a =
[[-64, -228, 121, 28, 34],
 [622, 475, 120, 593, -324],
 [-724, -503, -77, -295, 555],
 [282, -822, 445, -413, -549],
 [-142, -184, 59, -94, -424],
 [-356, -400, 41, -199, 479]]
Rows and columns are counted from 1.
(1, 1) = -64
(2, 2) = 475
(3, 2) = -503
(3, 3) = -77
(2, 4) = 593
(3, 1) = -724
(4, 5) = -549
(5, 2) = -184
(6, 5) = 479
(1, 4) = 28
(2, 3) = 120
(5, 4) = -94
(1, 5) = 34
(3, 5) = 555
(5, 5) = -424
(6, 3) = 41
(4, 2) = -822
(6, 1) = -356

data = ((152, 174, 125, 110), (105, 118, 110, 133), (153, 96, 88, 136), (151, 113, 116, 121), (140, 139, 118, 100), (124, 91, 179, 111), (116, 110, 65, 128), (89, 117, 202, 113), (150, 47, 132, 130), (87, 97, 101, 128))
Rows and columns are counted from 1.
row 1 col 1 -> 152
row 3 col 3 -> 88
row 6 col 3 -> 179
row 6 col 4 -> 111
row 9 col 2 -> 47
row 10 col 3 -> 101
row 3 col 4 -> 136
row 10 col 4 -> 128
row 5 col 4 -> 100
row 5 col 1 -> 140
row 4 col 2 -> 113
row 7 col 1 -> 116
row 4 col 4 -> 121
row 4 col 1 -> 151
row 10 col 1 -> 87
row 2 col 2 -> 118
row 5 col 2 -> 139
row 1 col 2 -> 174
row 9 col 3 -> 132
row 8 col 4 -> 113

A =
[[ -1.7 -12.1   7.0  13.6   9.5 -13.5   4.3  -3.8   3.1  13.8  -5.0]
 [ -6.2  30.5   1.6  -3.7   1.0  40.6  11.7 -10.7 -17.9  -5.9  13.8]
 [  2.9  13.4  -4.6   3.0  -6.4   1.2 -21.4   9.4 -15.8 -14.1  14.0]
 [ -5.7   5.9  -9.4  23.0  21.3 -32.5 -51.1  14.0 -12.5 -14.4 -33.3]
 [ -8.5  12.1  -9.9   0.1  14.5   5.9   0.4  -9.3   1.5   1.1 -33.9]
 [  1.0  24.1  -1.2 -20.8 -13.1  36.0  31.3 -15.0  10.1  -0.5  13.8]
 [  0.8 -17.6  21.6 -12.6 -18.3   5.2  53.0 -19.3  30.8  32.6  15.0]
 [  5.6 -38.9   9.6   1.6 -20.9 -20.3 -14.1  21.8  -5.8  -7.7  34.1]
 [ -1.6 -10.2  -3.2  -4.7   9.2  10.4  37.0 -18.7  16.0  20.9 -16.3]
 [ -5.0  14.2   5.3 -10.6   7.9  21.7  51.1 -36.0  29.9  31.9 -21.3]
 [ 13.1 -30.6  12.0 -13.6 -43.8  -1.0   1.1  25.0 -18.9  -7.6  67.9]]
Rows and columns are counted from 1.
row 1 col 1 = -1.7
row 7 col 6 = 5.2
row 6 col 3 = -1.2
row 9 col 1 = -1.6
row 1 col 5 = 9.5
row 6 col 4 = -20.8
row 5 col 9 = 1.5
row 9 col 7 = 37.0
row 7 col 8 = -19.3
row 2 col 10 = -5.9
row 5 col 1 = -8.5
row 1 col 10 = 13.8
row 4 col 5 = 21.3
row 4 col 6 = -32.5
row 11 col 8 = 25.0
row 2 col 4 = -3.7
row 6 col 1 = 1.0
row 9 col 11 = -16.3
row 10 col 1 = -5.0
row 8 col 5 = -20.9
row 7 col 3 = 21.6
row 4 col 9 = -12.5
row 5 col 2 = 12.1
row 8 col 8 = 21.8
row 5 col 7 = 0.4
row 4 col 8 = 14.0
row 8 col 3 = 9.6
row 2 col 11 = 13.8
row 8 col 10 = -7.7
row 9 col 10 = 20.9
row 3 col 11 = 14.0
row 11 col 9 = -18.9
row 10 col 9 = 29.9

grid =
 0.17   0.01  -0.13  -0.19  -0.07  -0.20   0.05   0.05  -0.06
-0.08  -0.13  -0.13   0.00  -0.07   0.11  -0.09   0.08   0.05
-0.07  -0.15  -0.07  -0.15  -0.15   0.06  -0.17   0.03   0.09
-0.03  -0.03   0.07  -0.04   0.06  -0.16  -0.05   0.07  -0.08
-0.18  -0.13   0.13  -0.06   0.04  -0.07  -0.25   0.07  -0.03
Rows and columns are counted from 1.
row 1 col 1 -> 0.17
row 3 col 1 -> -0.07
row 4 col 7 -> -0.05
row 4 col 2 -> -0.03
row 3 col 6 -> 0.06
row 1 col 9 -> -0.06
row 1 col 5 -> -0.07
row 2 col 5 -> -0.07
row 4 col 6 -> -0.16
row 5 col 4 -> -0.06
row 1 col 2 -> 0.01
row 5 col 6 -> -0.07
row 4 col 5 -> 0.06
row 5 col 8 -> 0.07
row 5 col 9 -> -0.03
row 1 col 7 -> 0.05
row 1 col 6 -> -0.20
row 4 col 4 -> -0.04
row 2 col 7 -> -0.09
row 3 col 4 -> -0.15
row 3 col 2 -> -0.15
row 4 col 3 -> 0.07
row 1 col 3 -> -0.13

W =
153	17	75	172	128	59
153	31	189	185	128	104
83	218	75	46	121	107
153	49	213	177	128	125
98	185	23	58	128	104
98	186	25	56	128	104
153	49	54	170	128	16
Rows and columns are counted from 1.
row 1 col 1 => 153
row 2 col 2 => 31
row 6 col 3 => 25
row 3 col 4 => 46
row 7 col 3 => 54
row 7 col 2 => 49
row 2 col 6 => 104
row 4 col 6 => 125
row 6 col 5 => 128
row 6 col 4 => 56
row 6 col 1 => 98

B =
[[4 4 5 4 5]
 [5 6 5 5 5]
 [8 4 6 0 4]
 [8 4 6 0 4]
 [7 4 6 1 5]
 [4 4 5 5 5]
 [6 4 6 1 5]
 [7 4 6 1 4]
 [5 5 5 4 5]
 [8 4 6 0 4]
 [5 4 5 3 5]
 [5 6 5 5 5]
 [5 6 5 5 5]
 [4 4 5 5 5]
 [8 4 6 0 4]
 [5 6 5 5 5]]
Indices start at 1.
(1, 1) => 4
(8, 4) => 1
(2, 5) => 5
(2, 3) => 5
(5, 1) => 7
(1, 2) => 4
(12, 4) => 5
(12, 5) => 5
(10, 3) => 6
(16, 5) => 5
(4, 3) => 6
(7, 2) => 4
(9, 5) => 5
(6, 4) => 5
(6, 5) => 5
(15, 5) => 4
(7, 3) => 6
(12, 3) => 5
(11, 3) => 5
(15, 3) => 6
(3, 2) => 4
(4, 2) => 4
(12, 2) => 6
(6, 3) => 5
(14, 1) => 4
(2, 1) => 5
(10, 2) => 4
(15, 2) => 4
(15, 4) => 0
(3, 3) => 6

M = [[-12.053, -3.849, 0.373, -10.028], [-13.550, -17.299, 5.108, -13.999], [18.350, 10.143, 0.405, -18.950], [10.531, 4.773, -2.954, 13.252], [-4.903, -6.627, -4.199, -3.974], [-11.073, -15.845, -8.723, -9.016], [-24.335, -2.156, -3.300, -3.080], [-12.003, -2.913, -26.164, -4.398]]
Indices start at 1.
(1, 1) = -12.053
(1, 4) = -10.028
(6, 2) = -15.845
(4, 4) = 13.252
(6, 1) = -11.073
(8, 4) = -4.398
(8, 2) = -2.913
(5, 2) = -6.627
(1, 3) = 0.373
(6, 4) = -9.016
(3, 1) = 18.350
(1, 2) = -3.849
(7, 3) = -3.300
(8, 3) = -26.164
(7, 4) = -3.080
(7, 1) = -24.335
(4, 1) = 10.531
(5, 1) = -4.903
(3, 4) = -18.950
(5, 3) = -4.199
(3, 3) = 0.405

x =
[[3, 4, 5, 4, 4, 5, 3, 3, 4, 3, 4, 6, 5, 4, 1, 5],
 [4, 4, 4, 4, 4, 4, 4, 4, 5, 4, 4, 6, 3, 4, 8, 5],
 [5, 4, 4, 3, 4, 3, 4, 4, 4, 6, 6, 3, 4, 3, 4, 4],
 [3, 3, 4, 4, 4, 4, 2, 3, 4, 4, 5, 3, 3, 3, 4, 4],
 [3, 5, 4, 4, 5, 4, 5, 4, 4, 5, 5, 4, 4, 4, 9, 4]]
Rows and columns are counted from 1.
(1, 1) -> 3
(3, 8) -> 4
(2, 12) -> 6
(3, 4) -> 3
(1, 5) -> 4
(5, 16) -> 4
(3, 13) -> 4
(1, 11) -> 4
(4, 2) -> 3
(3, 15) -> 4
(1, 6) -> 5
(4, 7) -> 2
(1, 12) -> 6
(4, 3) -> 4
(5, 9) -> 4
(2, 13) -> 3
(4, 10) -> 4
(2, 3) -> 4
(5, 2) -> 5
(4, 16) -> 4
(1, 16) -> 5
(4, 13) -> 3
(1, 4) -> 4
(3, 1) -> 5
(2, 9) -> 5
(3, 12) -> 3
(3, 7) -> 4
(5, 6) -> 4
(2, 11) -> 4
(3, 2) -> 4
(3, 16) -> 4
(4, 4) -> 4
(2, 10) -> 4
(3, 14) -> 3
(4, 11) -> 5
(2, 16) -> 5
